Turns, then the turns between two rows, first turn first; the first pair answered
feku (before |-> after):
-5	0	16	14	9	-16	25	5	-13	-46	10	-12	-1	-14	-10	6	-11	-19	19	-2	1	-27	16	2	0	9	-19	9	-5 |-> 15	-3	7	14	18	-8	30	1	8	-23	11	11	-3	-29	-4	-10	-14	-29	11	0	12	-29	16	15	5	-12	-17	12	4
-22	3	3	31	7	-10	-13	-1	12	15	3	4	-9	24	19	-3	24	6	-14	-1	-2	-22	0	-5	14	19	-8	7	-26 |-> -11	-4	8	10	2	-25	-12	7	-9	-22	16	-23	16	10	-16	3	-4	-5	20	2	-19	2	-8	-16	3	42	-2	6	-3
-4	5	1	-10	-7	2	-6	14	-10	-13	3	-18	6	-7	-16	1	-18	-8	17	1	-2	11	-9	-6	-7	8	13	-9	4 |-> 11	4	-9	-4	3	14	-2	9	15	17	1	9	-2	-16	-1	-16	-12	-13	1	0	13	3	-9	9	0	-15	13	-6	4
Pazu (before |-> after):
11	-5	1	-21	3	-4	12	0	-9	-13	3	-13	7	-11	-15	3	-6	-6	29	2	-5	7	-7	-4	-7	9	3	2	7 |-> 9	-5	4	-19	2	-6	11	-1	-10	-14	4	-15	7	-10	-15	3	-6	-6	28	1	-6	7	-7	-6	-6	12	1	2	6
10	3	3	-7	13	-7	3	10	3	-5	7	19	23	-9	-7	-10	-9	-5	-10	-9	-3	-3	2	-4	4	10	-6	6	7 |-> 11	7	-1	-14	13	-4	-5	10	-1	-9	3	19	23	-1	-2	-11	-10	4	-7	-6	-9	1	5	-5	-1	5	3	8	11
3	6	-16	0	-8	-14	-1	-10	-6	-36	9	-9	2	-5	-14	-6	-7	-34	11	-2	-9	9	-12	-20	-10	-10	-14	-14	1 |-> 7	7	-19	-4	-7	-10	-2	-10	-4	-34	7	-6	1	-6	-13	-10	-10	-33	13	0	-10	10	-13	-19	-10	-16	-10	-13	4
Rudu (before |-> after):
-16	-2	1	-3	-7	2	13	10	-12	-2	0	-17	-9	-3	-7	10	0	1	-2	3	4	1	-12	-7	2	6	-3	-10	-17 |-> 0	-6	8	-1	7	-25	2	-1	-7	-3	11	-4	7	6	0	8	9	1	-8	-3	0	-1	2	-6	9	20	-10	-1	2
-2	10	20	19	-7	-14	13	1	33	3	16	-18	5	-21	-6	-1	6	-23	-7	-13	8	-13	-9	17	22	26	-40	-4	-15 |-> -14	13	18	15	-17	0	17	9	25	-3	9	-31	-2	-22	-10	3	1	-21	-1	-11	8	-11	-16	14	16	21	-35	-10	-27
-43	-31	-25	2	1	15	-3	13	-17	-15	-25	-2	-33	-27	-4	16	-25	-4	-8	5	10	-3	-21	-4	-5	-6	-2	-17	-43 |-> -26	-35	-6	2	21	-44	-31	-6	-25	-38	-6	5	-1	4	2	26	-12	7	-9	-4	-9	-1	9	-16	3	37	-12	0	-10
Sado (before |-> after):
-8	-11	4	13	13	-8	-8	-24	4	-1	19	-15	-7	38	21	3	21	27	-22	20	-25	-4	50	-7	1	27	6	27	5 |-> 13	-10	-12	1	18	10	-10	-25	19	15	14	4	-11	27	28	-13	12	26	-21	26	-19	-1	48	4	-2	-2	22	29	17
-13	8	-3	-20	-13	11	6	19	-8	-26	-19	-16	-9	-12	1	7	-19	21	20	-3	-3	5	26	-12	-19	8	-14	12	-21 |-> 2	8	-13	-27	-9	23	6	19	4	-14	-21	-3	-11	-20	4	-5	-24	18	20	2	2	7	25	-4	-20	-12	-4	14	-13
15	2	-6	-3	14	3	-7	-11	10	18	-6	18	1	2	14	-13	4	-2	3	1	-1	0	6	15	-8	-15	5	5	9 |-> 13	-7	7	7	16	-15	3	-10	8	12	5	12	13	-8	-1	-8	4	-18	4	-5	2	-1	5	13	-1	7	-13	4	10
-5	-4	-1	25	-5	20	24	-2	18	41	-4	10	-18	-12	15	-5	5	-11	-20	-2	25	-17	-9	19	5	-21	-7	-9	-24 |-> -9	-9	9	34	-5	5	32	-1	15	33	4	3	-8	-17	4	2	8	-20	-20	-8	25	-18	-11	15	11	-1	-21	-11	-26
Then:
Between the rows of a pair lie two turns.
23	20	-13	-13	16	-12	-6	29	1	16	-13	7	8	3	11	-18	10	0	-13	-24	13	-5	-1	7	-10	-21	24	5	1 |-> 8	23	-13	-20	3	-1	-5	39	-15	1	-19	-14	3	4	1	-9	2	5	-1	-21	6	1	-7	0	-19	-19	32	-1	-7 -> Rudu then feku
-12	3	10	17	-1	15	17	8	12	27	-10	7	-21	-6	10	-12	20	2	-24	-5	20	-31	-9	12	9	-5	-11	-5	-17 |-> -18	15	6	-9	-8	12	-14	8	-18	-8	-19	-13	-18	30	17	1	14	37	-2	4	-10	-16	4	-5	-10	1	16	1	-4 -> Pazu then Rudu
-1	-5	-11	1	-2	26	19	21	24	7	-4	-1	-21	-9	-20	9	-19	-8	-6	0	9	-4	-12	11	6	-5	-2	-14	-16 |-> -10	-1	-10	3	-5	28	15	22	19	4	-8	-5	-26	0	-15	13	-15	-1	-9	0	7	-7	-9	8	5	-4	0	-15	-24 -> feku then Sado
23	-6	-32	-16	-8	7	-9	-17	-1	-3	0	6	-1	-9	15	4	6	7	11	-1	2	4	1	-1	-15	-16	22	2	9 |-> 29	-10	-28	-7	-3	2	0	-19	9	9	6	15	2	-22	12	0	9	-7	3	-5	11	-1	-1	4	-7	-13	11	3	9 -> feku then Sado
-11	3	11	6	-8	2	-4	-12	1	18	28	-4	5	-7	14	-5	15	4	-24	-7	26	-21	10	-9	-1	6	-11	10	-14 |-> -6	10	2	-8	-9	9	-22	-14	-5	10	20	-3	2	8	25	-6	12	22	-17	0	14	-15	17	-13	-11	-6	10	13	-6 -> Pazu then Pazu
-34	-8	11	44	12	-21	13	-12	6	-4	-5	-19	0	-8	-8	2	13	-5	-7	-2	-2	-10	-1	-16	16	34	-52	8	-4 |-> -47	3	6	25	2	-10	-6	-8	-16	-25	-17	-36	-9	16	-1	11	9	22	8	5	-20	-2	4	-27	1	28	-29	7	-5 -> feku then Sado
10	-3	19	12	4	-6	-5	-9	-25	-5	-4	-4	19	0	-6	-2	6	26	3	-9	9	15	6	7	14	26	-8	28	6 |-> 14	-1	15	17	9	0	-4	-12	-12	12	-6	11	12	-2	5	-9	12	26	-10	-10	18	8	8	14	19	13	-8	30	2 -> feku then feku
-7	-13	7	8	7	-8	-9	-4	16	7	9	20	-3	17	5	9	4	8	-19	-7	-19	-3	15	-2	14	-8	-12	10	2 |-> -6	-16	9	11	7	-10	-3	-2	17	8	11	20	-1	11	0	8	3	1	-19	-9	-15	-3	12	-1	17	-5	-17	9	1 -> Pazu then Sado
35	-7	-18	2	18	2	11	-34	11	2	-17	26	2	-11	0	-10	-29	-24	-30	31	3	31	-13	21	8	-40	0	26	-7 |-> 12	-4	-17	-8	-2	16	16	-18	-15	-26	-24	-10	-3	-14	-21	4	-44	-20	-7	35	-8	42	-26	8	-5	-33	8	15	-19 -> Rudu then Sado
-8	-8	8	14	5	-9	-13	-14	20	-16	18	13	11	6	2	12	-8	16	15	-38	-5	-2	9	9	0	19	-22	5	1 |-> -12	-4	6	10	1	-6	-19	-14	14	-20	13	10	7	14	6	14	-8	25	17	-37	-9	0	11	6	-3	16	-17	5	-1 -> feku then Sado
17	2	-11	-24	3	10	-6	0	9	3	-9	-6	5	19	1	-4	-13	24	-6	8	-12	6	13	0	-17	-17	26	2	8 |-> 11	3	-8	-18	4	8	-9	-3	10	6	-10	-4	1	27	9	0	-4	29	-13	6	-11	2	16	0	-14	-14	22	3	3 -> Rudu then feku
37	-22	-10	-6	7	-13	6	-4	3	0	2	13	16	-18	-9	-17	-19	-16	2	2	2	7	-11	6	-9	-2	9	7	19 |-> 5	-6	-7	13	2	-4	-8	-11	3	16	-14	22	-10	21	31	-8	15	16	-27	-1	4	-16	2	4	-5	-8	5	7	-11 -> feku then Pazu
-9	5	-4	-15	-8	27	9	9	-16	-8	-18	-23	-18	7	4	3	-16	14	6	14	-4	5	-8	-1	-10	-17	17	-12	-6 |-> 9	-13	22	10	15	-29	16	-5	0	-2	11	-6	13	-1	-4	4	0	-12	-10	-4	5	-4	3	3	15	25	-23	-2	13 -> Rudu then Pazu
-6	9	5	-14	-7	-13	-15	-7	-27	-26	-2	-23	6	23	-8	13	-9	17	20	2	-16	5	-3	-15	-7	13	8	0	6 |-> 2	8	9	10	11	-23	-17	-23	3	11	2	15	1	32	22	3	19	17	-15	-7	2	-17	11	0	12	7	-9	8	2 -> Rudu then feku
15	-2	-6	-4	0	14	17	10	3	7	-6	16	-8	0	-6	-23	-1	-9	4	8	5	-21	0	7	2	-6	10	-7	11 |-> 17	-2	3	-6	4	-12	3	3	-8	-9	1	10	5	18	-5	-14	4	-1	9	4	-7	-18	13	-2	3	17	7	0	23 -> Rudu then Rudu
-21	-4	5	11	5	-23	1	2	-3	-19	-8	-11	12	18	-4	13	9	3	13	-11	-3	-11	7	-6	9	36	-22	0	-2 |-> 21	-8	-15	-17	16	-12	-5	1	10	-13	-6	7	23	0	-8	-9	-15	-3	30	-2	-6	6	6	4	1	7	4	7	31 -> feku then Pazu
-16	1	19	-10	-4	-9	14	-7	11	-10	5	-14	1	21	19	-15	11	32	-10	-28	2	-2	12	25	-17	16	2	16	-7 |-> -19	-1	22	-13	-8	-10	18	-3	4	-19	6	-25	5	16	8	-12	5	28	-2	-28	-1	2	8	21	-19	23	1	13	-8 -> Rudu then feku
